Families of rows that turns and mirrors carry onto each other, the same ones carrying the whole set onto itself: the rest of each named row's family, in list order:
3 families of 6 rows:
z492: -0.15 +0.62 -0.61 -2.12 -1.06 -1.01 -0.28 -1.38 +1.28 +1.57 -0.67 +1.20
 -1.67 +0.82 -0.62 +0.63 -1.07
z280: -0.10 -0.49 +0.23 +0.26 +0.56 +1.05 -0.51 +0.12 +3.51 +0.36 +1.60 +0.47
 -0.32 -0.49 +0.85 +0.10 -1.53
z243: +0.26 +0.20 -1.42 -1.11 -0.54 -0.26 -0.04 -1.10 +1.21 +1.48 -0.84 +1.92
 -1.80 +0.10 -0.51 +0.74 -0.65
z119: +0.29 +0.09 +0.31 -2.59 -0.53 -0.14 -1.63 -0.99 +0.86 -0.66 -1.53 +0.81
 -2.20 +0.88 -0.17 -0.37 -0.35
z347: +0.97 +1.01 +0.20 -1.95 +0.24 +0.51 -2.26 -0.84 +0.16 -0.15 -1.21 +1.29
 -1.78 +1.47 -0.31 -0.50 -0.15
z58: +0.45 +1.52 -1.08 -1.37 -0.30 -0.41 -0.75 -1.11 +0.68 +1.82 -0.17 +1.50
 -1.16 +1.52 -0.83 +0.43 -0.70
z446: +0.55 +1.38 +0.35 +0.04 +1.03 -0.16 -1.71 -2.18 +0.46 -2.01 +1.74 +0.09
 -0.82 -0.35 -0.10 +0.51 -0.73
z761: +0.60 -0.36 +1.66 -2.04 +0.03 +2.22 -1.50 -1.37 +3.03 +1.46 +0.22 +0.74
 -0.62 -0.45 +1.64 -0.37 -0.15
z102: -0.49 -0.78 +0.89 -0.57 -0.37 +0.25 -0.63 +0.21 +2.78 +0.90 +1.48 +0.24
 -0.24 -0.45 +1.46 +0.03 -2.21
z925: +0.15 +1.31 +0.27 -0.73 +0.81 -0.64 -1.88 -2.09 +0.24 -1.70 +1.97 -0.21
 -0.71 -0.13 +0.58 -0.59 -1.84
z236: +0.96 +1.21 +0.30 -0.87 +1.54 -0.01 -1.20 -4.00 +0.58 +0.63 +1.88 +0.98
 -1.12 -0.84 -0.20 +0.52 -1.11
z907: +0.52 +1.45 +0.42 -0.21 +1.09 +0.38 -1.90 -1.76 +0.25 -1.62 +1.65 +0.20
 -0.26 +0.01 +1.82 +0.52 -1.80
z658: +1.02 +0.25 +0.49 -1.59 -0.35 +0.82 -1.06 -0.70 +0.78 -0.54 -1.97 +1.18
 -2.11 +0.12 -0.51 +0.19 -0.16
z375: -0.63 +0.22 +0.59 -0.28 -0.97 +0.80 -1.17 +0.16 +3.23 +0.99 +0.85 +0.67
 +0.16 -0.24 +1.52 +0.33 -0.89
z30: +1.27 +1.32 +0.21 -1.44 +1.50 +0.78 -0.71 -3.48 +0.56 +0.85 +2.10 +0.49
 -0.45 -0.05 +1.45 +0.92 -1.64
z734: +1.12 -0.59 +2.06 -1.10 +1.25 +2.20 -0.92 -1.30 +3.17 +1.00 +0.56 +0.71
 -0.97 -0.85 +0.84 -0.39 -1.50
z386: +1.05 +1.32 +0.47 -1.93 +1.17 -0.17 -0.71 -3.75 +0.48 +0.57 +2.19 -0.03
 -0.79 -0.22 +0.10 -0.16 -1.73
z855: +0.83 -1.29 +2.01 -2.27 +0.52 +1.72 -0.87 -1.01 +2.68 +0.94 +0.90 -0.03
 -0.89 -0.44 +1.49 -0.54 -1.31

Same family as z375: z347, z58, z761, z907, z30
Same family as z446: z280, z243, z236, z658, z734

